Here are some numbered points:
[-4 21 -18 -10 -12 35 -38 13 -46 -22] 0
[28 46 -1 79 98 -44 -46 -18 -34 -1] 1
[16 -19 1 -16 15 19 -20 3 -27 -36] 2
[-29 -43 -36 -45 -30 16 32 6 11 3] 3
[-32 18 23 -10 -12 -33 38 51 66 24] 4
[-70 18 -1 -19 -13 -11 67 51 74 63] 5
[8 -9 -6 -24 -42 40 39 -1 12 -10] 6
[-41 -38 -49 -19 -60 32 0 19 18 37] 7
[51 -19 -40 -11 -34 36 7 -29 -20 -47] 8
[38 -14 28 22 49 -65 -11 -48 -29 8] 9
[-57 8 -16 -20 -12 -3 51 28 28 29] 10
[-27 -31 -7 -16 -47 22 9 29 -6 -2] 11
[13 -22 0 -16 13 17 -17 5 -21 -32] 12
[-30 -45 -38 -46 -33 19 37 7 12 3] 13
[-33 -48 -40 -47 -32 17 37 8 13 5] 14
[15 -16 -22 -35 -36 23 5 21 18 28] 15
[33 -3 31 53 12 8 -16 -1 -17 -18] 16
[69 13 -18 61 69 -59 -26 -9 1 -7] 17
[-27 9 -1 3 -22 -5 71 41 82 46] 18
Which two points above are nearest to each new point? Their numbers follow each, nearest first.
[-44 -1 17 -2 -24 1 45 32 34 38] 10 4
[-27 8 -3 3 -24 -6 71 41 84 45] 18 5
[34 26 19 28 46 -61 -29 -45 -17 27] 9 17
[-65 7 -17 -26 -16 -1 56 32 32 32] 10 5
[21 28 36 28 3 -13 -37 -25 -27 -18] 16 2
[16 -1 41 28 -9 -3 -18 -44 -12 -19] 16 12
[19 -14 -38 -22 -29 39 -1 26 -23 -1] 15 11
[-39 18 24 -16 -19 -33 44 54 72 28] 4 18
[-40 14 19 -16 -22 -29 41 52 69 28] 4 18
[-4 -25 -41 -10 -45 -16 25 -1 63 46] 15 7
[-43 -3 -37 -28 -20 -5 29 65 52 41] 10 5
[0 24 -22 -59 -51 19 18 13 -18 -17] 6 15
[24 29 38 30 7 -13 -41 -28 -30 -21] 16 2
[25 32 41 31 8 -15 -42 -29 -31 -20] 16 9
[-41 -3 -39 -30 -22 0 27 66 47 38] 10 5
[-27 6 -4 2 -27 -6 68 41 81 43] 18 5
[-25 -31 -8 -17 -46 22 9 31 -4 -1] 11 3
[-4 24 -18 -10 -11 35 -37 14 -48 -21] 0 2
[-72 19 1 -18 -13 -15 68 52 75 67] 5 18
[17 -1 42 26 -9 -1 -18 -47 -14 -21] 16 2
[-49 0 12 -5 -26 -1 57 19 34 56] 10 18
